In the rows, zero is written as 128.
Rotation paths and how fast each direction turns (degrees per step)
Each turn is a multiple of 5 degrees from 10 to 175, or 0.
Each row of a path follows its step; steps can be skipped.
Path 1:
step 0: [128 126 133 123 142 133 125 135 124 130 119 127 128 130 134 125 120 127
 128 130 126 123 135 128 137 130 126 132 124 139 127 129 128 124 123 134
 132 134 127 125 132 130 133 125 128 124 124 133 131 130 125 114 131 123
 137 129 132 133 125 126 134 117 116 119 120 139 133 122 127 129 130 122
 122 139 121 126 123 128 136 135]
step 3: [128 131 127 128 123 134 138 128 127 127 117 135 131 123 127 122 121 130
 119 135 118 127 130 131 131 137 132 125 126 118 131 132 131 120 119 124
 122 125 128 115 134 122 132 126 127 122 123 132 125 128 122 130 130 130
 122 139 134 118 132 129 129 129 124 130 122 119 125 128 133 131 128 135
 124 129 136 112 135 128 124 132]
step 6: [118 130 128 133 135 130 135 128 128 134 131 125 122 113 128 118 133 130
 140 131 131 123 122 129 121 126 116 118 123 128 130 122 128 111 134 123
 124 130 127 127 126 133 133 127 127 129 135 131 129 124 130 129 129 141
 119 117 132 129 124 127 126 132 130 130 129 125 123 129 127 131 133 124
 129 133 122 123 132 134 136 133]
step 7: [129 137 121 125 128 127 130 138 130 135 123 125 122 133 123 127 137 134
 127 132 125 126 129 131 134 136 143 124 126 118 122 129 124 125 137 125
 124 131 131 123 126 125 135 129 115 130 138 131 132 127 129 119 132 121
 125 139 129 132 125 128 134 121 130 138 130 125 119 133 129 129 129 137
 133 125 133 125 131 122 122 138]
step 11: [129 135 118 125 129 126 127 125 128 130 120 133 122 129 129 137 133 142
 137 127 128 128 125 130 131 130 136 125 134 129 128 131 127 128 138 125
 116 127 127 131 134 125 128 127 122 130 129 125 116 128 132 130 134 134
 133 127 118 126 125 117 129 121 131 127 144 135 122 122 130 119 117 136
 139 123 128 128 125 125 129 124]
step 16: [134 126 121 132 135 134 136 129 133 130 126 135 132 136 131 124 124 134
 124 125 126 125 126 131 123 130 137 123 131 124 122 120 128 125 126 141
 122 132 135 125 133 129 127 117 133 125 123 139 133 128 130 124 133 119
 131 135 132 137 121 123 138 132 123 128 135 134 136 131 133 128 134 130
 121 134 139 123 124 133 120 135]
step 17: [131 129 128 126 132 123 120 130 123 131 134 128 138 130 115 129 137 129
 125 124 120 134 129 132 125 130 138 133 129 128 128 133 136 138 127 134
 131 121 129 130 132 131 132 130 133 138 118 129 137 134 122 131 133 131
 127 124 141 135 133 126 126 133 126 127 121 132 122 116 124 129 122 123
 131 134 132 121 122 127 140 122]
step 21: [129 140 120 119 130 123 134 127 128 121 129 131 140 128 125 130 125 132
 123 119 119 123 120 123 133 128 135 131 124 124 131 133 134 127 126 127
 126 125 131 120 117 129 132 137 134 138 122 130 133 128 123 133 133 129
 126 125 134 126 133 132 121 127 119 122 126 124 132 132 132 142 129 119
 132 119 129 138 126 134 134 126]
step 31: [129 128 137 137 127 132 121 128 121 121 125 132 123 121 132 123 125 128
 131 136 124 125 123 124 126 133 124 138 129 142 138 122 134 135 125 135
 128 126 128 131 132 131 120 125 117 137 129 134 124 126 128 131 124 122
 118 126 130 126 112 127 127 123 136 129 117 129 130 131 123 134 131 126
 126 129 121 132 126 135 123 123]
Speeds:
[128 129 127 127 127 128 130 126 127 128 129 130 128 126 128 129 128 129
 127 126 129 127 129 130 128 129 129 127 128 128 127 129 127 125 130 126
 128 130 129 126 128 130 128 128 126 130 127 130 129 128 129 131 127 127
 128 129 125 128 128 129 130 128 130 128 128 129 128 128 128 127 130 128
 128 128 131 127 127 129 129 127]
80
[128 127 129 129 129 128 130 126 127 129 129 126 129 127 128 127 128 127
 130 127 127 129 126 129 126 128 130 128 129 128 127 126 127 127 127 128
 127 127 130 129 129 128 129 126 127 129 130 126 128 128 129 130 128 127
 131 127 129 127 128 130 128 129 124 129 126 126 127 127 126 126 130 128
 129 127 130 128 129 126 128 130]
35
[127 127 129 127 127 129 127 128 126 127 127 129 126 129 129 126 129 126
 128 128 125 129 128 128 127 130 126 127 129 128 128 128 126 128 130 128
 127 125 126 127 126 126 128 126 126 128 127 127 129 128 127 129 127 129
 127 130 129 127 126 127 131 127 126 128 129 131 129 129 128 128 128 131
 129 127 128 129 129 128 129 128]
90
[127 129 127 129 126 128 129 131 130 127 130 129 128 129 128 128 128 126
 130 128 130 125 129 127 126 128 130 128 128 128 128 127 130 129 128 126
 126 128 129 127 128 128 126 127 126 127 128 128 126 129 127 128 129 129
 127 129 128 128 129 128 129 127 125 129 130 129 127 129 127 129 127 128
 129 129 127 125 128 128 126 128]
85
[129 127 129 129 129 127 129 127 129 129 128 127 128 127 125 129 129 126
 127 130 127 127 128 132 129 129 127 126 129 125 128 128 129 127 129 129
 128 129 127 129 128 126 128 130 130 127 127 128 128 130 128 128 129 126
 127 129 127 129 126 127 129 126 126 129 128 129 128 127 128 129 129 127
 129 129 127 126 129 127 129 129]
110
[125 126 129 128 128 125 128 129 128 129 130 129 128 129 129 128 127 130
 129 127 127 129 128 126 128 128 124 127 128 127 126 126 127 127 130 129
 127 128 129 129 129 131 129 130 128 129 128 126 127 127 129 127 127 127
 130 128 125 126 130 127 130 129 127 128 128 127 128 128 129 128 128 127
 129 129 126 127 129 129 127 128]
80
